128 stands for zero in the data rows.
Some points, each followed by its number:
[118 117 145 250 131  97 181 114 106 121 141 238 204 124 140 228  94 108  97 216 143 110  94 193 128 169 102 156 101 128 134 138] 0
[112  78 128  23 112 111  35 113 112 111  55   0  21 111 119   3 109  88 102  12 123 112 106  29 112  38 112  41  95  67 113 116] 1
[114 130 114  98 109 123 129 116 120 113 130 110 125 111 109 119 125 129 128 122 111 118 126 127 110 129 121 130 129 130 108 108] 2
[116  99 106  19 108 123  57 118 121 114  79  15  41 112 105  23 123 107 118  32 105 120 121  50 110  61 123  67 113  90 106 105] 3
[138 157  89  30 117 161 116 143 153 133 144  70  96 128 100  76 164 162 166  86  95 148 166 106 122 125 157 134 164 151 111 106] 4
[139 255  89 250 117 169 255 145 156 133 255 255 255 128 100 255 178 237 203 255  95 151 189 255 122 255 162 255 218 255 111 106] 5
[115 137  97 126 108 125 138 117 121 113 138 139 139 111 102 141 128 135 132 140 100 119 130 139 110 137 124 138 134 137 106 104] 6
[122  43 214   5 154  97   0 116 106 128  13   0   0 136 187   0  92  56  77   0 200 111  85   0 144   0 102   0  67  29 164 175] 7
[134 191  89 137 114 161 192 139 150 129 199 178 184 124  99 178 167 186 177 181  94 145 171 187 119 196 156 202 182 195 109 104] 8
[113 112 102 161 109 116 121 113 115 111 112 139 128 111 105 134 116 115 116 130 103 114 117 124 110 118 116 113 115 111 108 107] 9
[137 153  89   5 116 159 112 142 151 132 139  62  92 127 100  70 161 158 162  81  94 146 162 102 121 120 155 130 161 147 111 106] 10
[133 188  90 130 114 159 188 138 148 129 195 174 180 123  99 173 165 183 174 176  94 143 169 183 119 192 154 198 179 191 109 104] 11
[152 246  89 244 125 189 255 159 173 145 255 255 255 138 103 255 195 235 213 255  96 167 204 255 131 255 181 255 223 255 117 110] 12
[153 255  89 250 125 191 255 160 175 145 255 255 255 139 103 255 201 255 229 255  96 168 214 255 132 255 183 255 246 255 118 110] 13
[125  59  89   5 116 119   0 126 124 124  22   0   0 122 102   0 114  75  99   0  96 126 108   0 119   0 122   0  87  42 112 107] 14
[112  61 113   5 115 112   0 112 114 111  27   0   0 112 116   0 109  75  96   0 114 113 103   0 114   1 113   7  86  45 116 116] 15
[112 181 143 250 117 118 255 113 114 111 220 255 255 113 130 255 123 166 140 255 136 114 130 255 114 253 115 243 151 200 120 125] 16
[112  59 162   5 125 102  15 110 107 114  33   0   2 117 144   0  99  70  88   0 152 108  94  10 120  16 105  17  80  47 130 137] 17
[115 137  97 154 108 126 138 117 121 113 138 144 137 111 102 139 128 135 133 139 100 119 130 137 110 137 124 139 134 137 106 104] 18
[111  64 113  37 114 102  42 110 107 112  46  27  40 113 114  34  99  71  88  37 113 108  94  42 114  38 105  36  80  54 114 115] 19
[117 208 109 250 108 133 255 119 125 114 250 255 255 112 106 255 140 190 160 255 107 122 149 255 110 255 128 255 174 228 107 106] 20
[122 226  93 250 109 143 255 126 133 118 255 255 255 114  99 255 152 207 175 255  96 130 162 255 112 255 138 255 190 248 106 103] 21
[145  43 137   5 148 123   0 142 134 146   0   0   0 148 143   0 114  62  92   0 141 138 104   0 148   0 129   0  78  23 147 146] 22
[111 138 111 250 113 110 200 110 110 111 164 245 219 112 112 239 111 129 117 229 111 110 114 209 113 190 110 180 122 150 112 113] 23
[144 245  89 224 120 178 255 151 164 138 255 255 255 132 102 255 186 231 206 255  96 157 196 255 126 255 171 255 219 255 114 108] 24
[119  70 142  68 131  97  60 115 107 123  58  50  59 126 138  55  93  74  85  58 140 111  88  61 128  55 102  52  80  64 134 136] 25
[130 214  91 250 112 156 255 135 145 125 240 255 255 121  99 255 163 201 180 255  95 140 171 255 117 255 151 255 191 227 108 103] 26
[113 160 100 247 108 122 199 115 118 112 180 233 211 111 104 227 126 151 136 218 102 116 131 205 110 196 121 192 144 169 107 106] 27
[177  28 173   5 176 126   0 178 156 177   0   0   0 177 175   0 111  46  79   0 174 172  95   0 176   0 141   0  63   8 175 175] 28
[120 151  98 106 108 136 149 123 130 117 152 135 143 114 101 138 139 148 144 141  99 126 142 147 111 151 132 154 147 152 106 103] 29
[115 134 113 126 109 124 133 117 120 113 135 125 129 111 109 124 127 132 130 126 110 118 128 131 110 133 122 135 132 134 108 108] 30
[112 155 162 250 125 108 228 110 108 114 188 255 249 116 144 255 110 141 121 255 153 110 114 238 120 219 108 208 130 170 130 137] 31
[122 107 101   5 108 138  45 126 134 118  79   0  22 115 102   0 138 117 132   8 101 130 136  34 111  53 136  62 125  94 106 104] 32
[121  75 156  78 139  99  65 116 105 126  64  55  63 130 149  58  96  79  88  61 153 110  92  66 134  62 102  59  84  70 143 146] 33
[181  44 202   5 197 143   0 175 161 186   0   0   0 190 202   0 131  66 103   0 202 168 118   0 194   0 152   0  85  19 199 201] 34
[122 159  96 129 109 140 159 126 133 119 163 148 153 115 101 147 144 156 151 150  98 129 147 156 113 161 136 165 154 161 106 103] 35
[112 136 129 241 112 117 169 112 114 111 151 192 177 111 120 186 117 131 121 181 124 114 119 173 112 165 115 159 125 143 114 116] 36
[131 179  90 111 113 155 178 136 145 127 184 160 170 122  99 163 160 175 168 167  94 140 164 174 118 182 150 187 172 182 108 104] 37
[120  68 142  89 132  97  57 116 107 123  56  50  55 126 139  50  93  73  84  52 141 112  88  57 129  53 102  50  79  62 135 137] 38
[187  51 208   5 203 149   0 181 167 192   0   0   0 197 208   0 138  72 109   0 209 175 125   0 200   0 159   0  92  27 206 207] 39
[132 134  92   5 112 156  73 137 148 127 110   0  48 122  99   5 157 143 155  34  95 143 157  61 116  83 153  94 150 123 107 103] 40
[182  27 255   5 237 113   0 167 139 198   0   0   0 215 255   0 101  44  74   0 255 152  88   0 230   0 126   0  59  10 244 251] 41
[180  44 202   5 197 142   0 175 160 186   0   0   0 190 202   0 131  66 103   0 202 168 118   0 194   0 152   0  85  19 199 201] 42
[126 224  91 250 111 147 255 130 138 122 255 255 255 118  99 255 154 206 176 255  95 134 164 255 114 255 142 255 189 245 107 103] 43
[119 181 100 246 108 136 221 122 129 116 204 244 227 114 102 236 141 171 154 231 101 125 147 224 111 219 132 218 163 193 106 104] 44
[129 169  91 119 112 151 167 133 142 125 174 153 160 121  99 154 154 168 161 157  94 137 159 164 116 172 146 176 165 172 108 103] 45
[142 234  89 221 119 173 255 147 160 136 255 255 255 130 102 255 181 221 199 255  96 154 190 255 125 255 167 255 210 248 113 107] 46
[115  75 134 179 126  99  90 112 105 118  74 112  99 121 131 106  94  78  84 102 133 109  90  95 123  83 102  74  80  74 128 130] 47
[112  90 119 151 117 103 100 110 107 114  87 116 107 115 119 113 102  92  97 110 119 108 100 105 116  94 105  88  95  89 118 119] 48
[153 189  89  25 125 184 147 159 172 146 179  96 125 139 103 104 188 192 193 115  96 166 191 136 132 158 178 171 193 184 118 110] 49
[111 110 141  92 116 112 107 112 112 111 106  89 103 113 128  98 112 110 112 101 134 111 112 106 114 105 111 105 111 108 119 123] 50
[125 126  91  28 110 140  84 129 135 122 109  47  67 118  99  52 141 132 140  59  95 132 141  76 114  90 138  98 136 118 106 103] 51
[111 114 138 101 115 113 113 112 112 111 112 103 111 112 126 107 115 114 115 109 132 112 114 113 113 111 113 111 115 113 118 121] 52
[160  94 124   5 150 154   0 160 159 159  42   0   0 156 136   0 149 109 133   0 130 160 142   0 154   0 157   6 122  76 146 142] 53
[115 117 162 202 138 104 149 111 107 120 129 166 159 126 152 167 103 112 106 163 157 108 104 155 133 143 105 137 109 123 143 148] 54
[113 152 101 243 109 120 204 114 117 112 175 244 221 111 105 239 123 144 132 229 103 115 127 212 110 197 118 189 138 162 108 106] 55
[112 152 104 250 110 119 199 112 115 111 172 249 216 111 108 236 122 145 131 225 106 113 126 207 110 193 117 185 137 161 109 108] 56
[120 107 155 216 137 100 137 115 105 124 117 165 147 129 148 157  98 103  99 152 152 110  98 143 132 131 103 124 101 112 141 144] 57
[194  71 201   5 204 164   0 190 179 198  11   0   0 200 204   0 154  95 129   0 203 185 143   0 203   0 172   0 113  41 205 205] 58
[111  71 139   5 116 107  27 111 109 112  46   0  12 113 127   0 105  81  95   3 133 111 101  21 114  29 109  32  89  59 119 122] 59
[125 126  91   8 111 141  86 129 135 122 110  47  71 118  99  56 142 133 140  63  95 132 141  79 114  92 138  99 137 118 107 103] 60
[113 130 126 250 120 104 195 110 107 115 157 255 217 117 124 240 104 121 108 228 125 108 105 205 119 185 105 173 113 142 122 123] 61
[114 130  98 120 108 123 129 116 120 113 130 124 129 111 103 129 125 129 128 128 100 118 126 129 110 129 121 130 129 130 106 105] 62
[114  83 132 165 124  99 101 112 105 117  84 121 110 120 129 118  96  83  88 114 131 108  92 107 122  94 102  86  85  84 126 128] 63
[170  69 162   5 173 148   0 167 159 172  19   0   0 173 169   0 140  87 118   0 166 164 130   0 173   0 154   0 103  48 172 171] 64
[114 143 134 250 125 102 216 112 105 118 175 255 237 120 131 255 102 130 112 248 133 108 106 226 122 205 102 194 120 158 128 129] 65
[111 174 147 250 125 114 253 111 111 113 213 255 255 116 140 255 118 158 134 255 144 111 125 255 120 244 111 235 145 192 131 136] 66
[131 179  91 108 113 155 178 136 145 127 184 160 170 122  99 163 160 175 168 167  95 140 164 174 118 182 150 187 172 182 108 104] 67
[138 157  89  29 117 161 116 143 153 133 144  69  96 128 100  76 164 162 166  86  95 148 166 106 122 125 157 134 164 151 111 106] 68
[111 116 137 100 115 114 114 112 113 111 114 103 112 112 125 109 115 115 116 111 131 112 115 114 113 113 114 112 116 114 117 121] 69
[120  78 149 196 134  97  98 115 107 123  80 122 108 127 144 116  90  79  82 112 146 111  87 104 131  91 102  82  80  79 138 141] 70
Which three points above are nearest to each new point, looking only along the 4 directions in which the numbered points spread most? Their numbers follow each, nearest first.
[115 157 144 250 129 106 233 111 107 118 192 255 254 122 139 255 109 143 122 255 141 108 114 243 126 224 105 213 131 174 133 136] 31 65 66
[114  54 176   5 132 100   7 111 105 117  26   0   0 121 156   0  96  65  83   0 166 108  91   2 126   8 103  10  75  41 139 147] 17 7 59
[165  29 255   5 227 106   0 152 128 179   0   0   0 194 255   0  95  45  72   0 255 139  84   0 210   0 116   0  59  11 245 255] 41 42 34
[154  48 126   5 140 170   0 157 165 150   0   0   0 147 132   0 170  74 123   0 129 162 147   0 143   0 168   0  99  22 137 134] 53 64 22
[119 175  94 234 108 134 218 121 127 116 198 250 231 114 101 246 138 166 150 238  98 124 144 224 111 214 131 210 158 187 106 103] 44 27 55
[116  99  95  35 108 123  60 118 121 114  79  34  49 112 101  37 123 107 118  43  98 120 121  55 110  61 123  67 113  90 106 103] 3 32 51
[114  91  98  17 108 118  49 115 117 113  70  21  38 111 102  25 117 100 111  32 100 117 115  45 110  53 118  57 106  81 106 105] 3 1 32
[173  71 165   5 176 151   0 170 162 175  28   0   0 176 172   0 142  90 120   0 169 166 133   0 176   0 157   0 106  51 175 174] 64 28 34
[122 161  92 119 109 140 162 126 133 119 165 153 157 116  99 155 145 157 152 156  96 129 148 159 113 163 137 167 155 162 106 103] 35 45 29
[153 189  89   5 125 184 148 159 172 145 179  98 127 139 103 106 188 192 193 116  96 165 191 138 132 159 178 171 193 184 118 110] 49 4 68
[119  45 205   5 148  98   0 114 105 125  16   0   0 132 180   0  92  58  78   0 192 110  86   0 140   0 102   0  69  31 158 168] 7 17 22
[117 200 105 250 108 131 255 120 125 114 241 255 255 112 104 255 137 183 155 255 104 122 144 255 110 255 127 255 167 219 106 105] 20 21 43
[114 115 132 250 124 100 173 112 105 117 136 228 195 119 129 218  99 107  99 207 131 108  99 185 121 162 103 150 102 124 126 128] 0 61 36
[117  97 141 178 129  97 126 113 105 120 105 149 137 123 137 148  95  94  92 143 139 110  93 133 127 118 102 111  93 101 132 135] 57 63 54
[164  29 254   5 224 105   0 150 126 177   0   0   0 192 244   0  95  45  72   0 250 138  84   0 208   0 116   0  59  12 232 239] 41 42 34
[124  41 223   5 159  97   0 118 107 132  10   0   0 140 195   0  91  54  75   0 209 112  84   0 149   0 102   0  66  27 170 182] 7 28 22
[117  98 141 207 129  97 126 113 105 120 105 154 136 123 137 146  95  95  93 141 139 110  93 132 126 118 102 111  94 101 132 135] 57 54 63
[112  78 103  54 110 111  47 113 112 111  57  31  41 111 106  32 109  88 102  37 105 112 106  45 110  45 112  46  95  67 109 108] 19 1 3
[120 184 100 226 108 137 224 123 129 117 207 245 232 114 102 242 142 173 155 237 100 126 148 228 111 222 133 220 164 195 106 104] 44 27 20
[117 100  95  15 108 124  62 119 122 114  81  33  53 112 101  42 123 108 119  47  98 120 122  58 110  64 123  68 114  91 106 103] 3 32 51
[120 184  93 238 108 137 224 123 129 117 207 248 232 114 100 243 142 173 155 237  97 126 148 228 111 222 133 220 164 195 106 103] 44 27 20
[137  35 255   5 182  98   0 127 111 147   2   0   0 157 225   0  91  49  73   0 242 119  82   0 169   0 104   0  62  19 195 210] 7 28 41
[111  92 117 144 116 104 105 110 107 113  92 115 113 114 117 118 103  94  99 115 118 108 101 110 115  99 105  93  97  92 117 117] 48 63 47
[117 100 105  27 108 124  59 119 122 114  81  18  43 112 104  25 123 108 119  34 104 120 122  52 110  63 123  68 114  91 106 105] 3 32 1
[193  28 243   5 221 123   0 184 152 201   0   0   0 208 236   0 108  45  78   0 240 168  93   0 215   0 137   0  62   8 227 232] 41 39 42
[119 175 102 220 108 134 214 121 127 116 198 228 221 114 103 228 138 166 150 224 102 124 144 218 111 212 131 210 158 187 106 104] 44 27 55
[116 202 115 250 109 129 255 118 122 113 244 255 255 111 110 255 136 185 156 255 112 120 145 255 110 255 125 255 169 222 109 109] 20 21 16
[122 161  96 109 109 140 162 126 133 119 165 148 157 116 100 152 145 157 152 155  98 129 148 159 113 163 137 167 155 162 106 103] 35 45 29
[111 142 148 243 119 113 180 112 112 112 159 207 188 114 134 198 115 134 123 194 140 111 118 184 116 175 113 170 129 150 123 128] 36 61 0
[125  59  89   5 116 119   0 126 124 124  22   0   0 122 102   0 114  75  99   0  96 126 108   0 119   0 122   0  87  42 112 107] 14 15 59
[129 169  89 123 112 151 167 133 142 125 174 153 160 121  99 154 154 168 161 157  94 137 159 164 116 172 146 176 165 172 108 103] 45 37 67
[120 186  93 250 108 137 226 123 130 117 209 253 233 114 100 243 143 175 157 238  97 126 149 229 111 225 134 223 166 197 106 103] 44 20 27
[136  35 255   5 181  98   0 127 111 146   3   0   0 157 224   0  91  50  73   0 240 119  82   0 168   0 104   0  62  20 194 209] 7 28 41
[115  96  96  10 108 121  55 117 119 114  75  24  43 112 102  31 120 103 115  37  99 118 118  50 110  57 121  62 110  86 106 104] 3 32 1
[111 113 106 158 111 113 117 112 112 111 110 131 122 111 109 126 114 113 114 124 107 112 114 120 111 114 113 111 114 112 110 109] 9 62 30
[111 142 148 214 119 113 180 112 112 112 159 202 190 114 134 200 115 134 122 195 141 111 118 185 116 175 113 170 128 150 123 128] 36 61 0
[111 116 105 137 111 114 122 112 113 111 114 132 127 111 108 133 115 115 116 130 107 112 115 125 111 118 114 115 116 114 110 109] 9 62 30
[121  44 205   5 151  97   0 115 106 127  14   0   0 134 184   0  92  56  77   0 197 111  85   0 142   0 102   0  67  29 161 172] 7 17 22
[115  55 130  48 124  97  37 112 105 117  38  25  35 120 128  29  92  63  77  32 129 109  85  38 122  33 102  30  71  47 125 127] 19 38 59
[112  59 163   8 125 102  13 110 107 114  32   0   0 117 145   0  98  70  87   0 153 108  93   8 121  14 105  17  79  46 131 137] 17 59 15
[113 130 123 250 119 103 195 110 107 115 156 250 216 116 122 238 102 119 106 226 123 108 103 205 118 185 104 173 112 142 120 121] 61 23 65
[113  98 155  93 130 106  94 110 108 116  93  84  93 120 147  90 106  99 103  91 150 109 104  94 125  91 107  90 101  95 137 142] 50 52 69
[111  99 109 151 112 109  98 110 109 111  93 108 101 112 111 104 107 102 104 102 110 110 107 100 113  94 109  90 103  97 112 112] 48 63 52
[146  62 124   5 143 132   0 145 140 146  21   0   0 146 133   0 125  79 106   0 129 143 117   0 144   0 136   0  93  43 140 137] 22 53 14
[116 103 136 202 127  99 133 113 105 119 113 162 145 122 133 155  97 101  97 149 135 110  97 139 124 127 102 118  98 107 130 131] 57 54 9
[141  40 134   5 145 119   0 139 131 143   0   0   0 144 140   0 111  59  89   0 137 135 101   0 145   0 126   0  75  19 144 142] 22 17 15
[115  83 164 100 139 103  74 112 106 120  74  66  72 126 155  67  99  87  93  70 160 108  97  75 132  72 104  70  91  79 145 150] 33 25 38
[111 159 160 250 124 109 234 110 109 113 194 255 255 116 143 255 111 145 124 255 151 110 116 244 119 225 109 214 133 175 129 135] 31 66 65
[120 186 100 250 108 137 226 123 130 117 209 250 233 114 102 242 143 175 157 238 100 126 149 229 111 225 134 223 166 197 106 103] 44 20 27
[151 185  89   5 124 181 143 158 170 145 174  89 121 138 103  98 185 188 190 109  96 164 188 132 131 154 176 166 190 180 117 110] 49 4 68
[114 121 160 228 136 104 155 111 107 119 135 182 164 125 150 174 105 116 108 169 155 108 106 160 131 149 106 143 112 128 141 146] 54 57 36
[119 181  94 250 108 136 221 122 129 116 204 247 227 114 100 237 141 171 154 231  97 125 147 224 111 219 132 218 163 193 106 103] 44 27 55
[114 124 158 205 134 105 160 110 107 118 138 183 170 123 149 181 106 118 110 176 154 108 107 166 130 154 106 147 114 131 140 145] 54 57 36
[112  60 161   5 125 102  15 110 107 114  34   0   3 117 144   0  99  71  88   0 152 108  94  11 120  16 105  18  80  47 130 136] 17 59 15
[116  97  96   6 108 122  57 118 120 114  77  21  46 112 102  33 121 105 116  40  99 119 119  53 110  59 121  64 111  88 106 104] 3 32 1
[143  59 121   5 140 129   0 142 137 143  19   0   0 143 131   0 122  76 103   0 126 140 114   0 142   0 133   0  91  40 137 134] 22 14 15
[112  60 161  17 124 102  15 110 107 114  34   0   1 117 143   0  99  71  88   0 152 108  94   9 120  16 105  18  80  47 130 136] 17 59 15
[117 100 105   5 108 124  59 119 122 114  81  20  45 112 104  27 123 108 119  36 104 120 122  53 110  63 123  68 114  91 106 105] 3 32 1
[115  57 128  43 123  97  41 112 105 117  41  23  38 119 127  32  92  64  78  35 127 109  85  41 122  36 102  33  72  49 124 126] 19 1 38
[113  95 155 113 131 105  90 110 107 116  90  84  88 120 147  83 104  97 101  86 151 109 102  90 125  88 106  87 100  92 138 143] 50 52 48
[121  98 158 197 139  99 126 117 106 126 106 148 135 130 151 144  96  96  94 140 155 112  95 132 135 119 102 111  94 102 143 147] 57 54 70
[118 102 168 224 142 102 130 112 105 124 110 154 139 130 158 148  98 100  97 143 163 108  98 135 136 123 103 115  97 106 148 153] 57 54 70
[125 184  91 250 110 146 219 129 137 122 206 246 226 118  99 237 149 176 160 231  95 133 155 222 114 219 141 217 167 195 106 103] 44 27 55
[111 159 160 250 124 109 234 110 109 113 193 255 255 116 143 255 111 145 123 255 151 110 116 245 119 225 109 213 132 175 129 136] 31 66 65
[114 125 158 234 134 105 160 110 107 118 139 187 169 123 149 179 106 118 110 175 154 108 107 165 129 153 106 148 114 131 140 145] 54 57 36
[113  57 169   5 128 101  11 110 106 115  30   0   0 119 150   0  97  68  86   0 159 108  92   5 123  11 104  13  77  44 135 142] 17 59 15
[120 185  93 236 108 137 227 123 130 117 209 249 234 114 100 245 143 174 156 239  97 126 149 230 111 225 134 223 166 197 106 103] 44 20 27
[117 200 105 250 108 131 255 120 125 114 242 255 255 112 104 255 137 183 155 255 104 123 145 255 110 255 128 255 168 220 106 105] 20 21 43
[118 118 145 250 131  97 184 113 105 121 143 239 206 124 140 230  95 109  97 218 142 110  95 195 128 172 102 159 102 129 134 137] 0 61 23
[111  63 113  38 114 102  41 110 107 112  45  28  39 113 114  33  99  71  88  36 114 108  94  41 114  37 105  35  80  53 115 115] 19 1 59
[112 134 150 226 127 111 169 110 110 115 150 197 180 118 142 190 112 128 118 184 146 110 114 174 122 165 110 158 122 141 133 138] 36 0 54
[125 184  93 247 110 146 219 129 137 122 206 239 225 118  99 232 149 176 160 228  96 133 155 222 114 219 141 217 167 195 106 103] 44 27 55
[152 188  89  17 125 183 145 159 171 145 177  94 123 138 103 102 187 191 192 112  96 165 190 134 131 157 177 169 192 183 117 110] 49 4 68
[120 102 156 189 138  99 132 116 105 125 111 149 142 130 150 150  97  99  96 146 153 111  96 138 134 125 102 118  98 107 142 145] 57 54 70
[203  29 253   5 232 136   0 194 169 211   0   0   0 219 247   0 119  48  85   0 250 184 102   0 226   0 152   0  67   9 237 242] 41 39 34
[114 123 159 207 135 105 158 110 107 119 137 183 169 124 150 179 105 117 109 174 155 108 107 164 130 152 106 145 113 129 141 145] 54 57 36
[116 100  95  16 108 124  61 118 122 114  80  33  52 112 101  41 123 108 118  47  98 120 121  57 110  63 123  67 114  90 106 103] 3 32 51
[117 198 106 250 108 130 255 119 124 114 238 255 255 112 104 255 136 181 154 255 105 122 143 255 110 255 127 255 166 217 106 105] 20 21 43
[120  45 206   5 149  98   0 114 105 126  15   0   0 132 181   0  92  57  78   0 193 110  86   0 140   0 102   0  68  30 158 169] 7 17 22
[118 115 146 250 132  97 178 114 106 122 139 237 199 125 141 222  94 106  96 210 143 110  94 188 129 166 102 154 100 125 135 138] 0 61 36
[119  46 204   5 148  98   0 114 106 125  16   0   0 132 179   0  93  58  78   0 191 110  86   0 139   0 102   0  69  31 157 167] 7 17 22
[111 116 105 165 111 114 122 112 113 111 114 137 126 111 108 131 115 115 116 129 107 112 115 124 111 117 114 115 116 114 110 109] 9 62 30
[204  28 255   5 249 124   0 186 154 222   0   0   0 236 255   0 109  46  79   0 255 170  94   0 243   0 139   0  62   8 254 255] 41 39 34
[149  32 255   5 202 101   0 138 118 161   0   0   0 174 252   0  92  47  72   0 255 128  83   0 188   0 109   0  60  15 218 234] 41 42 34
[211  27 241   5 236 128   0 193 159 225   0   0   0 229 241   0 112  46  80   0 241 175  97   0 233   0 143   0  63   8 238 240] 41 39 34
[136  35 255   5 181  98   0 127 111 146   3   0   0 156 224   0  90  50  73   0 240 119  82   0 168   0 104   0  62  20 194 209] 7 28 41
[116 174  96 250 108 131 215 118 124 114 196 255 227 112 102 244 136 165 148 235  99 121 141 220 110 212 127 208 155 184 106 104] 44 27 55
[164  29 254   5 225 106   0 151 127 178   0   0   0 193 245   0  95  45  72   0 250 139  84   0 209   0 116   0  59  12 232 239] 41 42 34
[125  59  89   5 116 119   0 126 124 124  22   0   0 122 102   0 114  75  99   0  96 126 108   0 119   0 122   0  87  42 112 107] 14 15 59
[111 138 150 237 119 112 174 111 111 113 155 201 183 114 135 193 114 131 120 188 142 111 117 179 116 170 112 165 126 146 124 129] 36 0 61
[111  99 150 108 120 109  93 110 109 113  93  85  90 114 135  86 107 102 104  88 142 110 107  93 116  92 109  90 103  97 124 129] 50 52 69
[117  96 142 180 130  97 124 114 106 121 103 149 136 123 138 146  94  93  92 141 140 110  93 131 127 117 102 109  93  99 132 135] 57 63 70
[122 159  93 139 109 140 159 126 133 119 163 153 153 115  99 150 144 156 151 151  96 129 147 156 113 161 136 165 154 161 106 103] 35 45 29
[139  34 200   5 186  99   0 130 113 150   1   0   0 161 196   0  91  49  73   0 198 121  82   0 173   0 105   0  61  19 194 195] 7 28 42
[117 195 106 250 108 130 255 119 124 114 235 255 255 112 105 255 135 179 152 255 105 122 142 255 110 255 126 255 164 214 106 105] 20 21 16
[111 133 153 210 121 110 168 110 110 113 148 185 177 115 137 186 111 127 117 181 144 110 114 173 117 163 110 158 122 141 125 131] 36 54 0
[119  46 204   8 147  98   0 114 106 125  16   0   0 131 178   0  93  58  79   0 191 110  86   0 139   0 102   0  69  31 157 167] 7 17 22
[115  96 109   5 108 121  54 117 119 114  75  10  38 112 106  18 120 103 115  28 107 118 118  47 110  57 121  62 110  86 107 106] 3 32 1
[160 198  89   5 127 200 135 169 186 152 180   0 101 143 105  19 205 203 208  61  97 178 208 120 135 150 194 167 207 190 120 112] 49 68 4
[120  78 154  73 137  99  69 115 105 125  68  53  67 129 148  61  96  81  89  64 151 110  93  69 133  65 102  63  86  73 141 145] 33 25 38
[116  77 167 118 142 101  68 112 105 121  68  63  67 127 157  64  97  83  90  65 162 108  94  68 134  65 103  62  86  73 148 153] 33 38 25
[111  62 114  58 114 102  39 110 107 112  44  28  36 114 114  29  98  70  87  32 114 108  93  39 114  36 105  34  79  53 115 115] 19 1 59
[113  58 166   5 127 102  12 110 106 115  31   0   0 118 147   0  98  69  86   0 156 108  93   7 122  13 104  15  78  45 133 140] 17 59 15
[150 183  89   5 123 179 141 156 168 143 172  88 119 137 103  96 183 186 188 107  96 162 186 130 130 151 174 163 187 178 116 110] 49 4 68
[163  29 255   5 224 105   0 150 126 177   0   0   0 192 255   0  95  45  72   0 255 138  84   0 208   0 115   0  59  12 242 255] 41 42 34
[127  39 231   5 164  97   0 120 108 135   8   0   0 143 201   0  91  53  75   0 215 113  83   0 153   0 102   0  64  25 175 188] 7 28 22
[117 100  95  44 108 124  62 119 122 114  81  37  51 112 101  40 123 108 119  46  98 120 122  57 110  63 123  68 114  91 106 103] 3 51 32
[114 117 132 250 123 100 176 112 105 116 139 234 197 119 129 219  99 109 100 208 131 108  99 186 121 165 103 152 103 126 126 127] 0 61 36
[118 119 145 250 130  97 184 113 105 121 144 244 205 124 140 229  95 109  97 217 142 110  95 194 128 172 102 159 102 130 134 137] 0 61 23
[116  97 107   5 108 122  55 118 120 114  77  11  40 112 105  20 121 105 116  30 106 119 119  49 110  59 121  64 111  88 107 106] 3 32 1
[168  29 188   5 186 107   0 154 129 182   0   0   0 185 188   0  96  44  72   0 189 141  85   0 186   0 118   0  59  11 187 187] 28 42 34
[111 140 149 216 119 112 178 111 111 112 157 202 188 114 134 198 115 133 121 193 141 111 117 183 116 173 112 167 127 148 123 128] 36 0 61
[114 116 132 250 123 100 176 112 105 116 138 229 198 119 129 221  99 109 100 209 131 108  99 187 121 165 103 152 103 126 126 127] 0 61 36
[111 114 106 138 111 113 120 112 112 111 112 132 125 111 108 131 115 114 115 129 107 112 114 124 111 116 113 113 115 113 110 109] 9 62 30
[141  40 134   5 145 119   0 139 131 143   0   0   0 144 140   0 111  59  89   0 137 135 101   0 145   0 126   0  75  19 144 142] 22 17 15
[119  82 152  83 135 100  75 114 105 124  73  66  74 128 146  71  98  85  92  73 149 109  94  75 132  71 103  69  89  77 139 143] 33 25 38
[177  28 255   5 234 111   0 162 135 192   0   0   0 209 249   0  99  44  73   0 252 148  86   0 226   0 123   0  59  10 239 244] 41 42 34
[114 113 133 250 124 100 170 112 105 117 134 227 191 120 130 212  98 106  99 201 132 108  98 180 122 159 103 147 101 122 127 128] 0 36 61
[143  42 136   5 146 121   0 140 132 145   0   0   0 146 142   0 113  60  91   0 139 137 103   0 147   0 127   0  76  21 145 144] 22 17 15
[201  27 255   5 249 123   0 184 152 219   0   0   0 233 255   0 108  45  78   0 255 168  93   0 242   0 137   0  62   8 255 255] 41 39 34
[113  97 155  94 131 105  93 110 108 116  91  84  92 120 147  88 105  98 102  90 151 109 103  93 125  90 107  88 101  94 137 143] 50 52 69
[113 147 124 225 111 119 183 113 116 111 164 204 191 111 116 199 121 140 128 195 120 114 125 187 111 179 117 174 134 156 112 113] 36 27 56
[152 188  89   5 125 183 147 159 172 145 178  98 126 139 103 106 188 191 193 116  96 165 191 137 131 158 178 170 193 184 117 110] 49 4 68
[111 157 161 250 124 108 231 110 109 113 191 255 253 116 143 255 111 143 122 255 152 110 115 242 120 222 108 211 131 172 130 136] 31 65 66
[120 185 100 224 108 137 227 123 130 117 209 246 234 114 102 244 143 174 156 239 100 126 149 230 111 225 134 223 166 197 106 103] 44 20 27
[120 151  93 118 108 136 149 123 130 117 152 139 143 114  99 140 139 148 144 141  96 126 142 147 111 151 132 154 147 152 106 103] 29 35 6
[116 100 106   5 108 124  59 118 122 114  80  19  44 112 104  27 123 108 118  36 105 120 121  53 110  63 123  67 114  90 106 105] 3 32 1
[193  28 243   5 222 123   0 184 153 201   0   0   0 209 237   0 109  46  78   0 240 169  94   0 216   0 138   0  62   8 227 232] 41 39 42
[114  90 160  90 135 103  83 111 107 118  82  72  80 123 151  75 102  92  97  78 155 108 100  83 128  80 105  79  95  86 142 147] 33 25 38
[171  29 255   5 235 108   0 157 131 185   0   0   0 201 253   0  97  44  73   0 255 143  85   0 217   0 119   0  59  11 247 251] 41 42 34
[111  64 113  66 114 102  42 110 107 112  46  32  38 113 114  32  99  71  88  36 113 108  94  41 114  38 105  36  80  54 114 115] 19 1 38
[137  35 255   5 183  98   0 128 112 147   2   0   0 158 227   0  91  49  73   0 243 119  82   0 170   0 105   0  62  19 196 211] 7 41 28
[111  68 143   6 117 106  24 110 108 112  43   0  11 113 130   0 103  78  93   2 136 110  99  18 115  26 107  28  86  56 121 125] 59 17 1
